In the rows, 100 means zero.
which system made each run
path 1, Q_406 (8 x 22)
81,131,111,101,82,120,148,48,82,115,94,151,111,117,90,123,134,96,99,94,146,87
98,99,91,107,106,98,104,69,139,130,100,103,87,81,167,149,107,91,96,47,127,94
105,73,53,76,93,138,69,73,85,152,121,142,116,93,102,81,88,126,93,80,131,94
145,143,90,95,93,119,121,102,170,103,109,119,98,99,77,91,97,139,112,61,120,79
106,88,92,87,76,94,130,54,110,118,45,129,126,112,96,84,97,88,103,33,68,108
87,139,109,103,86,132,123,42,89,121,100,127,106,126,102,114,144,76,92,92,152,75
90,89,76,98,91,92,112,89,135,126,103,122,99,55,157,152,109,104,99,54,131,100
117,79,72,88,115,136,75,62,92,155,120,135,104,117,102,83,67,141,97,75,128,93
path 2, Q_777 (8 x 22)
101,54,69,94,112,69,110,120,83,89,71,121,59,51,75,52,99,121,128,125,94,111
118,130,145,82,106,104,67,83,92,88,144,97,89,126,109,123,92,87,44,141,73,129
67,85,90,140,105,87,102,164,102,79,87,38,124,99,106,111,89,100,141,92,104,76
111,73,98,79,114,81,105,85,63,92,91,146,53,78,66,56,101,120,96,151,93,126
112,133,141,102,105,97,67,111,123,77,135,54,100,122,134,139,96,71,63,113,73,114
55,55,73,126,103,87,112,152,61,92,81,79,122,87,87,92,86,117,146,111,112,88
141,112,122,79,127,88,91,75,100,85,113,127,34,95,78,70,104,112,77,151,91,121
84,104,116,106,87,91,69,141,109,78,118,46,139,110,136,140,85,73,80,94,63,113
path 3, Q_369 (8 x 22)
112,94,83,79,95,106,99,135,80,85,122,133,104,86,42,62,81,151,107,144,100,111
130,131,142,114,115,72,115,113,140,60,78,57,83,131,88,96,85,93,104,90,48,107
48,91,106,108,67,94,115,94,49,88,70,91,136,105,103,109,139,40,97,112,95,97
94,107,115,106,133,91,115,64,92,113,122,132,44,83,134,142,115,111,93,129,152,104
106,49,69,94,115,93,44,123,109,121,115,76,99,77,140,100,61,112,94,80,79,115
106,116,91,92,94,127,83,145,78,82,133,98,120,114,39,61,93,130,108,148,110,87
123,122,130,109,102,54,143,119,144,52,65,85,73,92,84,99,103,98,111,95,55,115
57,85,125,108,88,95,101,63,41,103,76,91,128,136,115,114,112,46,83,107,80,109
path 4, Q_412 (8 x 22)
140,89,62,95,109,116,45,138,146,110,122,68,97,87,103,67,71,126,107,77,91,87
120,110,99,74,69,90,120,127,100,68,83,122,123,95,34,54,97,114,102,114,54,117
89,136,150,130,103,79,149,81,108,71,62,74,102,142,97,120,116,69,111,85,83,92
51,67,87,110,93,95,98,69,55,122,83,103,99,81,145,121,134,50,97,104,128,95
107,103,93,91,125,121,77,90,98,126,161,130,73,88,121,128,90,139,84,131,154,100
136,82,72,89,106,102,60,142,146,105,116,77,111,87,101,84,53,136,103,67,68,106
118,112,100,86,77,102,115,112,90,74,71,108,119,116,29,36,106,101,110,111,63,99
84,138,145,124,90,70,152,92,113,63,67,82,98,113,109,137,134,64,104,96,92,99
path 5, Q_406 (8 x 22)
88,110,64,117,91,114,109,150,104,86,98,84,101,74,70,70,132,107,141,119,147,59
126,88,131,84,121,52,123,80,116,83,84,130,55,87,105,111,73,124,83,102,53,149
85,116,111,106,82,136,61,96,73,106,114,58,156,159,101,96,100,60,81,97,90,83
76,91,73,114,96,80,135,135,101,80,83,108,73,42,93,97,138,104,137,125,141,84
122,87,135,85,133,78,84,68,99,106,117,116,70,117,122,124,54,122,64,106,62,145
92,113,75,108,75,142,57,136,96,99,113,51,153,124,87,73,112,73,106,94,109,63
97,88,94,102,107,61,154,117,103,75,72,136,60,53,72,87,111,129,130,123,107,110
117,112,147,95,117,96,77,60,100,102,109,82,100,151,126,124,73,81,58,92,55,125
path 6, Q_412 (8 x 22)
131,98,61,79,70,104,103,104,159,115,80,116,123,71,104,87,94,113,104,28,83,99
125,124,100,79,74,116,135,49,109,109,69,150,113,121,57,65,115,102,97,69,92,95
103,136,102,107,76,102,136,66,150,104,72,105,108,97,127,130,136,70,100,41,114,83
90,76,72,81,82,113,113,44,88,146,84,159,111,85,121,109,110,101,91,59,126,103
145,134,83,88,102,132,92,66,158,130,124,126,83,97,111,98,108,120,90,63,138,79
124,95,67,71,59,105,109,100,145,114,81,131,138,74,94,89,92,115,95,35,74,110
125,134,106,93,85,118,141,48,117,109,66,137,105,130,63,70,116,103,105,63,105,84
100,122,94,98,69,97,129,67,143,106,70,112,106,79,134,129,142,61,93,45,108,92
path 7, Q_870 (8 x 22)
99,113,132,86,110,98,125,75,63,95,126,155,89,115,69,112,89,137,83,150,111,126
109,105,102,130,118,95,80,114,147,100,88,32,96,116,144,116,90,79,113,54,91,77
79,70,64,72,67,113,91,98,46,109,97,147,118,71,70,64,122,94,92,133,112,108
130,147,141,115,131,87,121,107,150,80,126,88,69,120,107,137,78,134,99,102,102,103
80,52,67,95,77,99,73,97,78,116,60,79,133,97,115,70,99,59,102,63,70,100
101,139,119,100,106,109,126,97,84,80,126,134,78,102,62,102,127,120,100,160,143,92
108,80,99,106,109,74,87,108,145,106,90,72,99,87,156,137,70,99,94,47,69,114
83,87,86,92,90,133,80,85,34,110,99,114,119,127,57,47,111,89,101,136,113,86
path 8, Q_870 (8 x 22)
87,97,111,123,112,109,75,70,64,101,70,53,88,144,104,64,123,40,105,108,97,76
78,111,83,90,75,98,110,136,104,86,134,124,104,40,115,141,136,101,91,134,141,101
113,65,111,101,140,88,83,96,93,117,114,100,91,126,112,110,28,153,98,90,74,125
120,120,80,101,87,127,62,112,109,87,88,56,100,113,74,34,134,55,104,107,98,64
92,108,107,81,66,68,150,127,113,67,100,145,114,53,87,137,109,120,92,111,85,133
89,79,139,129,145,81,100,65,73,107,77,71,81,157,119,107,63,96,107,94,78,108
83,107,67,101,79,124,64,117,91,97,114,75,100,69,114,84,157,49,97,126,141,69
105,89,101,79,102,85,114,128,108,97,139,143,105,72,97,136,57,168,90,114,95,137
path 9, Q_369 (8 x 22)
110,66,54,103,110,123,78,110,113,140,100,98,120,105,97,75,59,144,127,52,113,83
147,138,85,77,75,128,92,105,130,88,99,112,110,109,42,37,113,105,99,96,92,84
104,138,130,99,68,86,153,90,136,80,70,109,137,120,89,128,103,95,98,52,68,109
71,92,97,119,101,114,121,38,72,133,61,108,107,131,119,101,124,66,112,65,132,75
120,109,69,76,93,124,78,65,129,135,128,135,81,64,136,110,126,96,75,81,142,95
116,83,72,87,98,118,91,119,124,127,120,119,138,103,92,103,46,163,107,56,95,103
132,125,86,105,93,127,102,103,121,95,76,84,112,133,45,32,104,104,127,80,97,64
112,141,117,82,55,92,140,77,130,79,71,125,122,97,89,108,136,69,80,72,73,111
path 10, Q_810 (8 x 22)
117,112,69,121,100,127,95,97,150,122,80,71,108,114,109,80,107,98,133,36,128,53
115,101,76,58,57,99,113,78,99,98,82,161,100,59,73,69,137,87,79,102,90,117
86,133,140,119,97,98,153,60,109,104,83,111,123,143,111,151,97,101,102,62,106,96
79,56,57,108,92,99,80,83,92,128,63,88,95,70,139,82,129,56,112,66,116,83
103,112,93,76,95,126,109,60,87,130,136,170,96,93,95,116,108,132,79,115,146,106
114,116,85,108,85,110,110,110,165,112,90,83,136,107,120,122,85,113,113,20,96,84
103,86,69,83,73,110,109,68,78,109,55,135,105,92,61,34,132,78,108,90,98,90
97,146,136,102,90,92,148,61,123,92,101,128,91,103,119,158,133,88,83,91,122,105
path 11, Q_810 (8 x 22)
145,151,126,75,88,107,122,52,136,96,98,142,85,114,79,97,115,99,70,88,87,112
60,97,103,114,60,92,122,105,95,93,63,78,158,111,117,127,115,56,105,58,80,93
78,66,82,110,123,91,122,57,62,124,74,135,56,81,109,87,123,99,122,113,146,89
121,122,101,80,96,120,73,73,139,128,145,119,101,92,147,145,95,105,60,75,118,109
89,85,58,100,68,129,102,126,98,119,87,103,164,107,70,73,86,122,129,57,108,77
135,129,102,97,103,92,140,66,134,90,65,131,51,86,73,67,135,98,113,93,111,87
88,110,124,83,64,90,108,65,97,99,87,110,137,108,130,142,112,57,58,74,62,127
49,73,79,133,109,111,121,87,55,127,79,98,113,111,110,107,110,97,138,89,155,67
path 12, Q_551 (8 x 22)
92,107,117,86,106,119,99,35,72,135,128,148,98,120,124,137,105,102,65,107,132,112
102,99,62,117,106,130,70,131,138,126,126,68,117,93,126,111,90,120,122,63,142,63
132,88,72,69,83,101,121,89,114,110,80,156,104,82,55,54,85,141,107,76,84,112
124,163,133,101,84,117,111,66,138,92,93,84,118,148,98,110,120,68,80,67,86,86
54,76,73,119,77,87,137,102,91,106,54,102,121,70,121,117,133,71,131,66,125,82
107,103,109,97,131,107,117,41,87,129,116,152,54,103,109,115,100,129,94,113,145,102
117,104,71,89,90,129,50,111,142,129,135,83,127,94,141,120,87,103,80,56,108,91
104,99,68,93,76,119,129,116,98,105,80,131,137,102,41,57,93,138,133,78,110,82
path 13, Q_777 (8 x 22)
84,145,107,125,81,129,90,124,123,94,122,51,144,129,117,133,117,75,101,83,124,64
91,59,66,100,100,75,145,105,96,107,58,143,89,59,79,80,93,138,138,79,109,103
135,129,129,79,105,120,69,36,105,115,119,112,82,136,112,94,106,74,51,106,87,112
69,106,78,121,70,108,107,151,120,93,98,63,153,84,118,131,113,89,123,66,120,71
108,76,89,90,117,92,134,62,77,117,78,163,67,95,70,70,86,143,116,104,114,110
134,141,117,88,89,117,59,76,140,100,117,72,100,121,129,106,116,54,57,80,79,97
49,80,72,116,73,104,133,139,78,102,89,106,156,86,91,121,100,116,135,83,129,84
143,108,111,91,131,93,117,42,113,111,83,137,34,105,86,68,100,120,99,102,108,103
path 14, Q_551 (8 x 22)
123,115,114,87,92,61,124,141,125,46,95,108,72,59,69,89,111,111,98,139,68,125
78,92,148,109,107,79,98,84,63,86,89,74,120,148,114,126,76,72,78,109,49,128
70,80,82,124,115,100,74,126,64,90,102,60,72,83,108,79,131,70,121,150,134,74
111,85,112,78,114,69,98,126,99,81,137,131,73,61,103,125,71,144,79,145,83,147
107,95,115,106,114,115,50,118,84,97,116,48,129,157,94,80,56,96,91,103,61,102
101,99,82,101,83,83,102,150,97,56,77,79,86,63,65,52,134,77,119,137,89,92
93,107,158,99,111,56,132,90,83,67,100,115,85,109,104,142,85,103,76,134,61,145
68,71,99,125,123,105,51,108,60,106,106,41,101,124,135,100,96,63,101,119,104,87

runs to name
path 15 (2 x 22)
97,133,97,116,84,83,156,110,146,77,71,104,87,67,105,122,145,88,126,77,128,79
93,60,102,81,103,93,99,33,63,136,76,142,101,113,119,101,80,94,77,76,77,129

Q_369
path 16 (2 x 22)
71,81,106,113,128,87,90,85,51,97,104,96,50,83,120,102,131,72,99,161,135,99
107,98,103,85,107,92,60,145,116,88,159,85,97,73,130,138,73,119,69,130,89,127

Q_406
path 17 (2 x 22)
115,80,67,101,125,89,65,146,122,94,128,83,52,45,117,89,99,119,110,130,121,97
121,96,121,75,95,95,78,125,89,80,123,103,121,117,69,88,54,126,73,124,39,140

Q_412
path 18 (2 x 22)
88,83,97,129,137,82,117,68,84,104,65,92,36,91,117,84,131,78,128,116,138,78
111,83,93,63,88,98,46,96,99,108,138,114,98,68,137,118,96,84,46,117,75,137

Q_369
path 19 (2 x 22)
144,148,114,80,91,92,110,116,142,61,122,120,68,73,69,94,123,111,83,137,96,109
75,78,129,117,98,66,125,105,91,88,66,78,135,128,114,130,64,96,107,67,48,122

Q_369
path 20 (2 x 22)
136,122,129,106,119,102,120,44,121,108,66,101,86,158,84,76,84,101,101,61,76,94
84,119,80,98,52,124,94,91,113,108,87,88,144,93,122,113,146,43,87,62,113,77

Q_369
path 21 (2 x 22)
115,85,76,68,91,95,91,85,128,126,126,148,87,48,138,133,93,124,71,78,110,125
116,105,83,100,105,142,86,93,112,137,118,105,138,144,83,88,60,144,112,55,116,77

Q_406
path 22 (2 x 22)
107,113,122,140,133,76,108,134,142,75,94,37,83,118,121,125,76,108,126,82,90,86
86,47,75,74,85,89,83,79,48,108,72,130,98,74,91,58,111,75,87,119,76,123

Q_551
path 23 (2 x 22)
110,49,100,88,123,72,101,103,74,100,84,123,86,101,77,72,46,145,107,107,58,134
114,144,124,114,102,120,63,118,108,73,117,37,102,143,89,79,116,62,88,126,89,77

Q_369
path 24 (2 x 22)
99,52,98,110,147,74,65,122,74,93,109,72,52,87,118,87,70,112,106,143,90,114
104,107,112,93,100,110,50,149,77,71,144,64,110,113,79,85,87,95,78,163,77,110

Q_412
path 25 (2 x 22)
93,112,138,98,78,78,114,107,87,61,69,75,131,131,80,96,100,64,87,104,33,120
54,118,127,130,104,94,133,77,68,91,89,94,93,113,119,139,143,62,108,124,143,83

Q_369
path 26 (2 x 22)
117,122,113,97,121,131,104,31,96,138,118,137,87,143,105,109,91,120,85,86,136,91
117,95,52,99,83,115,76,121,158,120,94,80,120,71,128,97,104,97,112,35,108,78

Q_369
path 27 (2 x 22)
138,98,78,70,98,96,89,124,106,82,116,133,69,62,55,51,100,135,95,141,95,113
123,126,143,98,92,76,109,111,134,65,88,72,116,127,94,116,77,90,81,82,32,126

Q_870
path 28 (2 x 22)
107,150,105,87,65,136,74,133,103,77,138,81,142,119,71,95,123,80,76,129,101,85
83,92,115,121,103,54,169,123,114,72,58,105,101,90,88,123,81,130,136,79,82,112

Q_777
path 29 (2 x 22)
107,143,115,119,99,109,82,89,135,90,100,48,89,114,138,117,139,42,90,85,113,74
58,60,67,85,72,102,111,119,59,117,108,145,143,66,98,120,92,125,104,104,118,115

Q_870
path 30 (2 x 22)
112,133,134,102,93,82,166,100,127,78,84,128,115,118,65,123,79,141,111,79,81,113
93,85,98,116,100,96,99,53,99,115,43,73,92,120,129,82,121,42,105,55,86,86

Q_412
path 31 (2 x 22)
106,88,103,56,80,106,64,87,63,103,134,139,112,91,92,95,92,98,47,139,70,141
88,132,108,137,105,110,117,152,126,81,114,53,128,126,89,122,87,123,135,89,124,67

Q_406
path 32 (2 x 22)
130,106,118,97,113,106,70,127,103,83,110,65,114,145,64,62,52,119,96,108,48,107
95,108,97,107,74,72,125,137,109,51,55,77,97,73,72,70,140,65,119,113,75,95

Q_870
path 33 (2 x 22)
130,140,107,104,95,94,139,143,156,70,106,106,102,93,60,99,89,149,123,92,100,91
100,76,115,102,99,75,116,59,89,102,37,93,103,129,100,76,88,71,101,62,44,114

Q_406
path 34 (2 x 22)
72,84,96,115,86,69,170,118,91,78,47,121,114,83,69,96,102,118,142,85,96,101
113,113,141,106,131,93,91,30,88,108,94,97,55,136,129,110,110,66,72,112,95,110

Q_406
path 35 (2 x 22)
82,110,117,101,75,91,127,66,118,111,79,108,133,109,142,157,107,71,81,45,87,111
71,86,71,122,113,127,111,69,70,138,89,111,98,112,105,91,118,101,134,88,170,58

Q_551
